(in the rows, 128 means zero)
A single turn carries every row of the set below to another of its rows. Some are shown first; where does it send the rows asked next?
mefo: [146 130 171 135 118 137 138 131 138 137 162 140 150]
tadip: [130 152 108 145  83 143 142 137 137 136 133 107 102]
ler: [135 133 129 117 185 168 137 135 146 133 111 106 143]
rure: [135 136 127 122 184 166 139 137 153 134 107 109 144]
lupu: [133 145 126 121 129 200 135 121 133 142 104 114 153]
zag: [173 133 112 121 134 136 138 138 149 138 137 110 182]
zimut: [133 145 125 123 128 200 136 121 134 142 103 115 154]
sak: [115 136 117 107 131 149 126 136 102 105 106 113 101]
sif: [148 137 172 135 118 138 137 133 125 132 166 124 156]
Fumeg: [136 140 125 125 183 166 141 140 151 133 108 101 148]
Mig: [104 119 157 102 130 121 134 148 117 141 151 111 134]
kugo: [157 116 145 104 113 117 127 118 124 137 100 123 148]
kubug: [110 153 117 134 131 113 137 138 126  99 120 100 103]
puf: [114 157 101 140 120 140 145 151 137 111  90 113 114]
zep: [133 153 113 137  87 146 137 136 114 130 142  91 105]
Tato: [133 146 126 122 129 200 135 121 133 141 104 113 154]
vili: [108 150 115 136 129 112 138 138 136 103 116 111  99]
Daraf: [173 125 120 107 139 139 130 131 132 135 144 107 178]
mer: [111 135 110 121 126 144 134 138 134 114  94 136  97]
Zad: [107 142 149 123 124 116 147 162 119 137 147  87 152]
Lisop: [133 146 125 122 129 200 136 121 134 141 103 113 154]
Sovo: [118 158 109 126 125 145 137 149 105 102 102  90 117]
Kep: [128 136 114 132  88 146 134 128 134 138 136 123  91]
lan: [161 130 143 110 112 117 130 125 112 131 103 100 160]
daz: [136 139 128 120 185 167 138 138 144 131 111  99 147]
romu: [109 146 121 125 134 115 132 133 121  99 124 105  97]
ruden: [100 118 149 117 124 116 144 151 149 150 138 134 131]
lofan: [131 137 119 123  92 149 128 126 112 132 145 106  94]
Zarav: [157 125 137 121 109 113 137 125 143 141  91 126 154]
relol: [146 140 165 148 114 134 145 138 149 138 157 137 157]
Sav: [129 138 124 129 140 177 127 129 159 111 175 117 131]
rola: [103 141 141 137 118 112 155 165 152 147 134 110 148]
fubim: [169 122 113 117 135 136 136 132 160 143 134 130 172]
ragi: [130 144 123 132 139 177 129 132 154 108 176 107 137]
fip: [107 143 119 128 132 114 133 132 131 102 119 116  94]
dobu: [130 148 119 139 136 175 134 135 163 110 173 109 139]
vusi: [148 146 166 147 115 135 144 141 136 133 162 120 163]
kidel: [129 142 120 137 137 175 132 132 168 112 171 119 134]
vimev: [170 114 121 103 139 140 127 125 143 140 142 127 168]
keva: [160 138 136 127 107 113 140 132 131 135  95 103 165]

Sav -> ragi
lan -> keva
And these:
lofan -> zep
romu -> kubug
rola -> ruden
puf -> mer
Fumeg -> rure
relol -> mefo
fubim -> vimev

